In the rows, 128 means zero.
One turn moves each row of this set onto another row. After a few examples, where does it send each row asked below?
K242: [ 91 139 127 139 116 142  83 124 150 149 119 142  89 133 126 125 149 187]
K840: [103 126 139 116 134 168 157  75 119 131 132 117 106 119 120 138 137 194]
K444: [102  95 146 143 105 133 129 110 132 127 147 147  83 134 167 124 118 187]
K697: [ 92 141 114 124 117 187 130  98 118 118 142 143 103 146 130 102  99 153]
K872: [185 124 124 100 132 154 158  99 143 124 134 116 106 151 158 114 142 129]
K343: [117 103 171 145 132 117 168 121 131 128  98 131 101 111 117 117 131 100]
K291: [142 134 145 171 123 136 138 123 143 134 118 116  72 135 109 143 107  91]
K880: [ 87 119 134 138 132 145 110 128 149 156 124 154  90 142 141 129 158 189]
K275: [178 134 118  91 114 152 141 105 144 113 137 113 103 151 156 106 131 117]
K156: [137 141 109 108  96 150 116 134 136 137 143 117 117 151 129 162 132  82]
K353: [171 146 119  79 114 131 133 126 160 117 120 122 113 145 117 111 154 131]
K207: [122 141 153 144 121 143 131 135 152 141 122  99  60 142 110 157 127  87]
K897: [139 117 156 172 128 122 155 115 131 128 105 131  92 120 111 125 109  98]
K862: [100 133 139 101 121 152 155 102 136 125 140 127  99 131  94 153 140 200]
K993: [ 99  71 177 122 133 108 136  90 144 123 117 130 117 120 128 131 131 154]
K550: [ 94 142 125  98 105 153 142 128 144 117 148 142  93 149  87 143 124 184]
K583: [100 131 127 126 132 187 143  72 111 127 134 127 108 127 138 112 119 171]
K962: [186 128 123  97 141 145 163 106 151 133 123 124 113 147 139 121 160 144]
K592: [123  87 155 161 135 118 117  72 136 121 115 130 122 120 124 120 105 144]
K743: [ 98 110 177 118 130 125 160 133 141 135 102 118  90 115 120 129 154  95]
K727: [ 99 129 168 116 126 140 139 140 153 143 115 100  69 131 118 149 151  90]
K823: [165 112 119 144 122 140 151  95 111 138 128 125 142 123 139 151 126 104]
K800: [ 81  82 176  97 130 119 127 120 166 133 129 126 101 145 123 150 150 146]
K350: [105 127 132 147 130 152  77 116 168 140 136 125  85 170 114 147 107 120]
K443: [ 90 149 115 110 101 169 129 123 136 112 148 151  98 157 105 118 103 161]
K527: [106 116 138 146  89 127 102 102 133 117 143 132  83 124 152 122 110 182]
K84: [157 129 107 139 108 154 127 109 120 138 140 119 126 142 142 152 116  85]
K414: [ 83 109 155 109 128 140  98 135 178 142 138 124  83 170 117 158 137 129]
K428: [178 137 122  84 132 135 149 120 159 131 118 125 115 145 118 120 166 143]
K706: [150 100 133 118 125 123 166 105 119 141 118 130 150 114 130 154 153 118]
K627: [170 146 118  80 104 142 128 119 152 110 130 117 106 150 137 103 139 119]
K874: [124 130 124  83  98 133 131 146 143 139 134 121 124 141 117 167 157  95]
K121: [ 92  98 143 138 127 143 133 122 142 144 137 160  87 142 160 128 141 190]
K997: [101 138 129 143  96 132  78 109 141 130 129 129  84 124 133 122 126 182]
K633: [125 114 132 174 134 141  86  86 148 129 125 128 104 146 119 128  90 127]
K846: [131 111 137  88 112 119 155 131 132 140 121 128 141 122 116 162 167 114]

K697 goes to K443
K84 goes to K156
Now find these:
K207 goes to K727
K275 goes to K627
K121 goes to K444
K414 goes to K800

One turn moves each row of this set onto another row. After a few examples, where does it send each row asked below?
K699: [138 145 107  59 147 115 117 173 131  97 110 147 149 108 134  95 120 111
 119 122 133 145 142]
K361: [130 165 107 103 138 131 182 173 160 109 120 118 177  91 111 145 130 150
 168 151 114 104 114]
K903: [ 88 132 137 114 144 113 114 125 167  81 141 104 157 161  92 161 148 102
 145 140 114  99  98]
K724: [140 157 137  66 147  83 135 145 159  75 118 137 187 120 145 106 166  73
 136 123  82 152 119]
K16: [122 150 100 109 134 130 142 160 123 129 158 113 153 125 103 136 107 123
 138 149 138  90 148]
K981: [140 101 115 112 141 124 125 137 122 113 118 151 158 162 128 115 162 107
 179 141 126  82 160]
K748: [130 169 157 117 144  67 147 137 165  65 150 101 119 119 135 117 170 104
 145 133 111 100  90]
K206: [153 136 160  98 127 138 117 132 124 109 126 127 156 167 174 124 163 105
 112 126 113 117 139]
K990: [128 165 144  81 177  97 149 122 178  97 141 112 189 119 164 149 165 125
 118 155 114  97 107]
K542: [122 197 117  81 169 102  94 151 144 123 121 123 178 154 131 157 151  92
 157 131  74 127 118]
K94: [139 161  69  86 158 150 141 179 150 112 113 108 184 120 130 137 124  84
 161 131 138  95 127]
K744: [118 122 118 100 160  89  65 130 155  95 123 116 117 120 125 122 152  92
 153 130  97 129 126]
K712: [135 150 126  97 120 113 167 143 161 135 116 137 116 137 155 127 176 160
 166 127 136  96 117]
K70: [146 173 130  96 142 100 167 169 145  43 103 129 160 105 121  96 139  97
 153 127 145  86 114]
K675: [145 153 127 114 131 119 136 119 156  58  91  93 168 162 167 134 164  99
 183 105 104  84 114]
K30: [151 144  86  97 148 112 173 172 132 101 118 119 176 176 165 117 162 114
 190 115 108 134 112]
K540: [128 145 100 112 162  96 119 175 133  69 127 113 107 107 106 110 119 149
 175 131 112 113 118]
K311: [139 140 136  95 138 126 127 138 154  96 129 117 127 150 147 139 164 167
 169 114  49 118 124]

K16 goes to K361
K744 goes to K748
Now find these:
K699 goes to K540
K903 goes to K990
K675 goes to K206
K712 goes to K30

